Each path is a new rotation, seen through one point. The rows after it are directions, each followed by how far the rotation turns it, in degrees each step (0 if it stays put).
Each turn is a multiple of 5 degrees from 10 to 175, or 0.
Each row of a path follows its step; steps can be skipped.

step 0: [  3 -27  -6 -40  -8   6 -40   6 -19  26  -3  -3 -24  11 -46  -3 -26  14
   1  15   8 -14  -3   1 -35 -10   1  11  -2  25  -7  31  -5  30 -18 -47
  19 -21]
step 1: [ -2  33  13  20  -1   0   3  23  16  11  18  11 -35  11  29 -12  32  41
  24  11  26   5  16 -16  -4  25 -10  20  12 -14  -4 -14  54 -18 -38   1
  20   1]
step 2: [  4  17  -6 -35  -1 -13   6 -23   0 -37  13  -4 -13 -27  13  44  13 -12
  -7 -11  24 -12   5   4  51 -14   5  -3  22 -18   3  46  10  10  26  34
 -21 -13]
step 3: [ 18  -8  -9 -17  29  -8  22 -26  29  14   3  -6 -16  15 -12  -8 -22  -1
  -2  16 -13  30  -1 -14 -16 -38  19 -20 -33 -19  19 -22 -23   4  -7   3
 -46  54]
step 4: [-31  -6   8  13 -14   4  12  16 -33  -2 -21   6  24 -25 -17  -2 -19  14
  11 -21 -59 -14 -11   0  -8  15  17  35  32  -6  -9 -16  15 -14  16 -19
   3  48]
step 5: [-26  -5  22  17 -27   4  28  10  37   1 -11 -28  -4  -4  -2 -20  10 -17
 -31 -18   5 -16 -15   9   2  47   2 -53  -7  41   7   7   3 -12   0   4
  -5 -36]
step 6: [ 44   4   5  -5   5  18 -42 -21 -30 -10  15  -9  28   3  15 -12   6 -22
  35  43  -6  30  18  -3   6  19   0 -29  14   9  19  -6 -19  29  10 -28
   8 -29]
step 7: [ 12 -16  12   9  27 -37 -20  -2 -10  -2 -15  34 -13  20  27 -29  -9  19
 -23 -31  14  13  -2  -6 -31   7 -35  44   1 -34 -21 -18 -21  15   2  33
  16 -19]
step 8: [-23 -26 -16 -11   8   7  21  42  13   1 -12   9  14  19 -26  33  38   3
 -12  21  28 -22   3  -8  44 -26   2  33  18   3  14  11 -34 -25 -18  -2
   8  -7]
step 9: [-12  42  -3  -7 -11   9  13   0 -30  35  47 -31 -10   9  -8  13   6  -8
  21  -2  -3 -14  14  24 -32 -46 -24 -30 -35  -5   6   0   4 -25   8  26
  12  15]
step 10: [ -9   5 -41  14  -3  37 -18 -23 -13 -32   3  44 -11 -43  16   1 -31 -16
 -12 -11 -21   2 -13 -11  20  -9  12   8 -34   7  -8 -18  43   2 -26  -8
   0  -5]
step 11: [  0 -22   0  -8   9 -19   1 -15  43   7 -50 -38  22   2  17  14 -18  10
  24 -11  35  -9 -28  13 -26  11  26   5  -7  20 -16  33  19  34 -12 -11
   8  20]
Directions:
[  5   1 -11  -4  12  -6 -10   2   0  -8  -7  -1   3  -4  10 -10  -7  -9
   0   8   2  12 -16  13  -2  -1   2   2   4  -6  -1   8  -3  -4  -5   9
  -9   3] | 90
[ -5   6  -4 -17   3  -2   7   2  -6  -1  11   1  -6   0   0   5  12  -2
 -10   2   4   1   2  -2   7   1   0   9  -8 -15   8  -3  -9   0  -1  10
   6  16] | 60
[  2   2  14  -6   5  -2   0 -14   6  -5  -8   9   9   4  19   6   9 -10
  -5   2  10   6   2  -6  -2  -6   0   1   0  -3  -5  -2   9   7   8  -7
   2   1] | 80
[  2  -4  -3  -6   7  14  -7  -2   2  -2   5   6   0   6  -6   5   4  11
  -7  -2 -18  18  -6  -4 -14   1  -8   3   3   1   3  -2  12   2   1   4
   4   0] | 115

step 0: [  4  14 -29 -16  50  28  -5  30   6  24   5  -1  -6  -3   5  62  -7 -24
 -16 -16  37  20  10  -8  24 -13  -1 -23  -8   0  -2  -1 -35  23 -11  -5
 -11  35]
step 1: [-10  19  24 -20 -40 -17  10  30 -18   0 -35  34 -13  20  -3  34  13   3
 -25  -4  -5   2 -10   9 -17   9 -43  -7  24  27 -33 -15  -4  -4 -27   9
 -33  35]
step 2: [ 10  34   3 -12  17 -16  20  -6 -55 -37  -8 -26 -24   3 -22   6  35 -19
   6  18 -14 -16  30  17   4   5   7 -18  17  42   6   0 -27  42  22  10
  11  -4]
step 3: [ 38  -4  10  26  -6   5 -11  16 -15  12   3  35  11  21   7 -24  22  10
   2  28 -17 -24  11 -31 -21 -13  15 -37  25 -36  21 -53 -14  35   0   7
 -16   7]
step 4: [-18  -6  -9 -11 -27  26 -35  40 -21   0  -2  -1  24 -29  -8 -10   5   5
  -3 -23   6 -37   6 -12  66 -11  21  -8  27  -3  10  26  -9  25   5 -13
   6  27]
step 5: [-11  54  15   0  14  16  -3  10  32  16  13  18  25 -25   5  43  12  -9
 -41   0  46   0 -11 -10   8   3   3 -22  -6  -3 -30 -30 -33   6  30 -12
 -19  17]
step 6: [-46   2  22  15 -43 -38  20  25 -34 -18  15  22   1  10  34  46  24  -1
  -4   4 -25  -8 -14   5   3  11  -1  16  23  37 -36 -10  -8   7 -10  -5
   3   2]
step 7: [ 42  11  -6  33  40 -20   5 -14 -23   8  -1   0  -1   0   3  32  28 -40
  18   0 -33 -16  21  19  -1  17  24 -11   1   9 -18  10   2  49  37  21
  -1  12]
step 8: [ 37 -17   3  30 -38   1 -22   7 -17  30 -17  26  -6  16  13  31 -10   5
  17  12 -10  -3  12   3  27 -27  20 -44  30 -20  24 -29  12  -4 -21 -23
 -30   9]
step 9: [ 10  -3  -2 -14 -17  22  11  -5 -17 -23 -37  13  14 -39 -14  -4 -21 -36
 -17   0  44 -27  -4   6  50 -17  -7  -7  15  11 -14  32   0  37   4 -23
 -11  24]
step 10: [  1  23  12   9 -27  -6   4 -16  -6 -11  25  16  -3 -25 -16   2  26 -22
 -51  15  24   6 -30  11  -4   4  -7 -25  19   3 -12 -60 -28 -27  34  -4
 -21 -12]
step 11: [-29 -35 -29  29  -7  -9  16  13 -62 -12  39  21 -17  -3  22  12  11  -8
  -9  17 -13 -27  -6 -13   9 -13   4  36   8   7 -24  -8 -26  31   7   5
  34   2]
Directions:
[  2  11  12  -1  -1 -12   8  -4  -1 -13  -5   2  -3  -7  -3  -3  10   0
 -11  -1   0  13  -3 -11  -1 -10   1   5  -5  15  -8   0  -1  -6  -1  -8
   2   0] | 85
[  9   9  11   6  -7   7   1  -2  -1   9   0   6   1   1  -8   0   2   1
  -5  -7  -6  -1  -4  -8  -7  13  -7  -3   0 -11  -5 -14  17  -9   0   4
  -5   2] | 160
[  2  -9  -5  -7   6  -3  -5   5  -5   4   8 -10  -1   3  11   7   3   7
 -19   1  -5  -2  -4   1   1  13  -1   2 -13  -1 -17   0  -5  -3  -3  -7
  -2   2] | 65
[ 12   3   4  -4  15  13  21   2  -2   6   3   4  -3 -13   3  -6  -2  -5
  10  -3   4  -2   1  -1   1  12   6   3 -10   6   1   1  -8   3   3  -2
  -3   5] | 155
[  6   5  -3  -2  10   2 -15  -8  -1  -3  -1  -5  -6  -9 -11   8  13   5
  -1  -9   4  -9  -4   5  -5   5   7  -5   4   7   6  10  -1 -12  13   4
  -3  -4] | 140

step 0: [  1  -7   8  -4   0  13  12   5  -5 -14 -11  -6   4 -11 -38  23   4  -6
   3 -27  30  10  52 -17  53 -13  19 -41  -2  24  -6  11   2  15  13 -19
   7   9]
step 1: [ -7  -2   4   0  11   0 -19  35 -16  20 -11 -41  -3 -43  25   6  10 -31
  10   0 -16 -34 -33 -19  -1   4  23  10   9   4  23  -7  12  -7 -23  -7
  -6  42]
step 2: [ 23  20   4  -5  -3 -12 -13 -36 -15  22  13   0  22 -19 -13  -4  -7  11
 -14  27 -20 -28  19  41 -31 -31 -18   6  11   0 -12 -31   1   2  -9  23
 -34 -19]
step 3: [ 14 -20 -13 -19 -20 -20  30   8   6  13   5  37  17  15 -14  17  22   9
   4 -15  36 -20  46   6  16   7  14  28  20  -8  -3  29   3   4  10  -6
  33 -15]
step 4: [-34 -23 -22   9  17   1  10  16  26  10 -13 -10 -24   7  60   3   8  -3
  21   1 -30  -7 -15  -5 -41  30  -5  21 -21  17  -5  12  17 -12   8  -7
  14  11]
step 5: [ -8 -18  32   3 -22   6   3 -42   2 -20  31   4  18  15  -9 -12 -34  29
 -12  21 -32  41  -2   4 -25 -19  -1 -16 -13   5 -23 -27 -18  -1   8   0
  -5  14]
step 6: [ 40 -24  15  10 -10 -13  15  -2  10 -30 -31  21 -16   3 -22  -4   9 -22
  -7 -32  28  28   2 -10  35 -11  15  19  -1 -21  22  18 -28  11   6   1
   5  28]
step 7: [  4  39 -13  26  19 -11 -13  21   2   9 -13 -32 -25 -13  43  24  11 -13
 -13 -22 -25  16   7 -16  -3   5 -13 -27 -28   9  32   7  15 -17 -21  16
 -21  -6]
step 8: [ -9  34  12   1 -15  -6 -17 -17 -22   1  43  10  43   2 -30  13 -32  11
 -33  25   1 -12 -32  -1  -6 -26  17  -9  12   0  11   6  26 -31  -6  -1
  -6 -12]
step 9: [-11 -14 -13  -3  35   1  14   4  10  -8 -14  20  -6  -6 -41 -39   9 -26
  -6 -19  25 -23  10  17  21   5  12  50  13 -13   5  10   5   0  21  -2
 -11 -37]
step 10: [-14  -2   1 -13  17  18 -11  22  11  21   4 -32  21  -2  54  -8  29  23
   4  -8 -22   9  28 -20  11  28 -19 -12   5  32 -12  -3  13  21  25  -7
  -3 -30]
step 11: [-17 -13 -11  -7 -17  10  -5 -36   7  12  12  -3  40  -1  -5  14 -17  24
   2  22   9  -4 -55  -6   0  -7 -11  -1  23  17 -17  -5 -32   2  11  -3
  11  51]
Directions:
[ -5   2   0 -11  -3 -11  12   3  10   1  -6   7   8   1   7   2   2  11
   4  -9  -4  -1  -7  10  -9   2   5   3  -3   3 -11  -5 -14  11 -12  -1
   6  -2] | 45
[ 12  -7   0  -3  12  -6  -6  -3   4  10   0   2  13  -2   7   7   2   3
   8  -2   5   3  -3   6   6   1  -7  -9 -12 -20   3   0   0   3  11   6
   1  -2] | 95
[-10  -8  -1  -3  10   1   2   4  -2   8  -4   7   0   2   8   4 -18   0
  -6   8  -4  -1 -10  -1  -4   2   9 -14  14  -3   0  -9   3 -12  -2   6
  -4   7] | 110
[ -3 -16   5   5   9  12  11  -9   4  -6  -1  -1  -2  -4   1  -6   3   6
   4   4 -10   8  -8  -6  10   2   0  -5  -1  10  -4  -3  -1  13  11  -7
   7   4] | 65
[ -2   8  -3   2   2   1   6   5   8  -1  -4  12  -2   3  -1  -7  -2 -12
  -2 -12   4  -1  13   9  16  -2   4   1   3  -3  -2 -10   6  -1   7   3
  15  11] | 120
[  8   1  -2   2  -7   7  -3   0  -2 -11  -7   1   7   2   9   7  -4  -8
  -7   4   8  -4 -15   5  -5  11   9  11   7  -4   8   5   5  15   6  -5
   4   6] | 145
[  1  -2 -11  -6   6  -7   4   2   3  -3   4  -1   5  -6  -4  -1 -10 -16
  -5  13   2   4   0   5  -2   4  -3  -8 -12   8  -4  12   1  -5  -6 -10
  14  -5] | 85

step 0: [ 27  -6   2 -27  -5 -27  -6  10  -6  -2 -41 -29  24   9  -2 -38  -3 -11
   0  -2 -15   0 -31  -7   1  -4  15  25  41  14 -20  13   5 -52  45  15
 -10   9]
step 1: [ -4 -10 -16 -14 -22  -3  12   9  -5 -35 -45 -23   8   1   2  -4   9  -1
  10  16   1 -30  40  14 -36  18  37 -31  24   7 -29  34   2 -16   0  21
  -6  16]
step 2: [ 10   8  42 -47  -8 -10  14 -14  -3 -42 -17  10   2   9  -1 -26 -30 -15
   5  16  -5 -15 -13 -18 -24   3  15  11  25  -9 -19 -13  26 -33  -1  21
  23  38]
step 3: [ -3 -13  50 -25 -27   7  -3  23 -11 -33 -49   1 -16 -26 -10   3  28   5
 -18  21 -23  -9  16 -19 -28  17   6 -17  -4  16 -17   9 -12  16  32   7
  -6  28]
step 4: [ -3  -6  32 -26 -20 -11 -24  -6 -10 -14 -19  19  -3 -25 -20 -10 -37  17
 -18 -43   3  -5   6 -25 -24  24  34  46  -3   6 -31  22   9 -21   8   8
  12  17]
step 5: [ -6   9  23 -18 -31 -40  -7  16 -32   3 -16 -37   8   7 -22 -21   1  17
   6  15 -26  -1   1 -29 -12  10   3  12  10  26 -32  33 -18   0  53  13
 -11 -12]
step 6: [-16 -14  -7 -18  -5 -44 -11 -17 -14   8 -53  -1  10 -13  -7   5 -27  -9
  15   2  31  -1  20  10  -4  16  39   1  24  -1 -25  40   7 -13  14  33
  27  14]
step 7: [-13   7  18  -9 -14 -17  25  -6 -27 -22 -17 -38 -20  -1 -11 -18 -41  -9
 -12  36  -5 -38  11 -14  -6 -22  -7 -15  19  10 -27 -10   2 -32  36  26
  21  17]
step 8: [  2 -21  19 -22  -2   1   3   7   6  -7 -88  21 -11 -32  16 -19  -2 -17
 -20  13  14  -1  -2   1  -4  -6  -4   0  25  27 -27  17  -7 -13  10  18
  -1  32]
step 9: [  4   5  13   0  -8  24   2  14  -7 -10 -17 -10 -22  -6 -10 -33 -13  19
 -27 -10  -4 -31  21 -35 -38  -1  41  11   9  -1 -48   4  -8 -48  18  -7
  -3  23]
step 10: [ 24  21  28 -39 -25   0  -1  -8 -11   5 -45 -11  23  12  -6 -33  20  -4
   2  16  -2   7 -25 -16 -36  18   6  28  21  27 -26  45   5  -4   2   8
  -9   9]
step 11: [  2 -13   9  -1 -12 -12   0  -9 -23  -9 -28  -9  12   4 -15  26   9  -6
  18   3  -6 -34  25 -24 -35  41  45  -1  10 -30 -23  29  14 -19  43   8
  12  30]
Directions:
[ -1   3  10   2  -6   8   5   1   8  17  -5   4   5 -12 -11 -10   5   4
  -9  -6 -12   6  11   5   4  -4   5   9  -1  -2  -8 -10   3   2   0  -3
   1  -7] | 70
[-12  -4  -8   7   4  -1  -5  -5   9   1  -2  12   4  -7  -2  11  -6  -7
  12  -1  -4   2   4  -2  -2   6  -4   7  -2  -4 -17   4   4 -10 -10  -7
   0  10] | 155
[-10  -3  10 -12  -9 -15  -8   0   7 -16  10   7  -2   0  -4   4  -5   4
   0  -3  -9  11   2   8   3   4   7  -5  -8  -2   2  -3  -1   6   2   5
  -7  -4] | 35
[-12  -4  -1  -2  -2  -4  -5  12 -11  10   0   0  -2  -3 -11   3  -6   5
  11  -7  -8  -5  -2 -12   7  -1   0  -1   5   8  11   2   0  10  -7   0
  16   0] | 45
[-10   2  -3  -5   5  12   8  -2  -5  -3   6  -5  -5   1   9   2 -15  11
  -5  -6   4   2  14  -3  -3  11   8   9   1 -10   8  -1   2 -10  -5   6
   3  -8] | 145
[ -7 -12   5  -5  12   2   1   8   2   7 -13   2   5   5  12   3  10  -1
   4   9  -7  15  -1  -9   7   8  -2  -1   5  -9   5   0  -6   0  12   1
  -4  -3] | 140

step 0: [-16  29 -18 -11  22   6  -4  21 -11   4   0  15  -4 -17  30  -7 -20   5
  38 -22   2   5 -26  37  25  51 -12  -2  47   0  16   1   1  35   5   3
  -5  11]
step 1: [  8  14  -2 -12 -20  50 -23  13 -16 -16 -16  12 -37  -9  41  -3  29   4
   1  -2  16 -11  14 -24  45  29 -38  -1 -10 -21 -12 -23 -14  -5  -4  -2
   3  16]
step 2: [-27  27 -48 -37  22  16 -21  38   3  15   8  14 -10  10   5 -14   0 -14
   3 -30  -2 -18 -35  -7   0  25 -11  39 -15   1  13   1  10 -25 -16 -31
   6  -5]
step 3: [-17  28   1  -3  26  25  18  52 -14   3  -6  29   5 -35 -18  19  23 -23
 -14  22  34  -6 -19  -5  33  23 -17  -7   4   1  -3 -26  -1  30 -29  11
 -15   4]
step 4: [ 14  23 -25  12   0  11  -3  42  -9  -4  -5 -10  -9  -1   3 -20  22 -32
   2 -39 -18  15  -1   8  23   9 -29  17 -11 -16 -22 -25 -19 -44 -13  29
 -39 -21]
step 5: [ -9 -20 -24 -25  38   9  27  28  -2   1  35 -15 -22  -2  -4  13   2   7
  19 -26   5 -14 -18   4  47  -2 -21  24  22  30  28 -22  27   6 -12  25
 -13  -1]
step 6: [ 16  31  22  -1  36 -14  -1  12 -13   0 -33  25 -26 -29  35  -8   4   4
  52  -3   2 -15   3   9  11  20 -30  11   3  -6  -2 -31  -9  17 -16  14
 -34 -10]
step 7: [ -8   1 -44 -16  -6   2  -7  25   7 -15  17  12 -27 -13  49  -3  15  -8
  14 -34  -9 -19   5 -17  48   9 -15   9  -7  15   1  15 -49   2   5   8
  16 -23]
step 8: [-12  30 -28   4  17  26 -13  22 -10   3 -18  15 -17 -18  13   3  10 -22
  17   3  20 -16 -19 -38  -5 -18 -33  36  14  11  56  -4  13  18 -10  -6
  -8  19]
step 9: [ -6  18   5 -11  -1 -12 -31  33 -25  10  -8  -3  -2 -33   8  30  18 -56
   0 -17  37 -27   4   5  14  29  -7  18 -26 -15  -8  -9 -16  11 -25  15
  -1 -37]
step 10: [-23  17 -42  12  25  25  -1  49 -23   8  -2 -26  -2   9  14   3  14 -30
   3 -24 -13  14   2  -2  12   6  -5   3  64   4   3   2 -20  -7 -13  35
  -1   2]
step 11: [  3  -7   5 -26 -12  19  -1  -3 -31  27  -2 -27 -14 -20   9  20   5  -4
  31 -22  14  19 -22 -23  22  22 -41  24  -3 -13  14 -45  24  14 -16  35
 -11   7]
Directions:
[ -3   7  -7  10  15  -4  -3   1  -2   7 -15   5  -4   3   6 -16   2  -6
   0   2 -12  11   6   6  -7   1   1   0  -2  -3   6   9  12  -5   2   2
  -5   6] | 175
[  3  -1  -8  -1   8  -5  17  -1   8   4   1  10   4   5 -11 -10   5  11
  -7   3  -2  -4  -6   1  10  -1  -4  -1  -9   2  -9 -12  -1  -9  -7   0
 -12   1] | 35
[ -5  18   4   3   3  -5  -2  -5  -2 -15  -4   0  13  -6   5  -3  10   1
  -7  -1  -1  -5   7  12   5   3   0 -12   4  -2 -12   0  -5   9   1   7
   1  -8] | 120
[  4   8   0  -1  -8   0  -2   5  -6  -4  -6   1  10   5  -3  -9  -3   6
  11 -11  -3  -4 -12   3 -16  -7   0   1  10  -9   6  -6  -9  -3  -2 -11
 -11  -5] | 170
[  4  -3   5  -2  -4  11   2  -7 -15  -9 -14  10  -7  -2  -3  -4   1  -7
   5  11   1  -5 -11  -5  -2  -9   4   6   3   6 -14  -5   6   4   6  11
  -1   6] | 145
[  1  -2  -9   7 -11   6  -5 -12  -1 -11  -4 -10   2  -7  -3  -2  10   7
  -6  -6   2  11  -6   1  11  -6 -15   5  -3   0  11   2   3  -8  10   0
  -2   4] | 110
[  0  11   2 -10  -3  -1  16  -1   7  12   0  -4   9  -7  -1   1  -3  -3
  -1   2  -2  -5  -8  -1  -7   4 -12   0   2   4   9  -2  15  13  14   3
   3   2] | 130
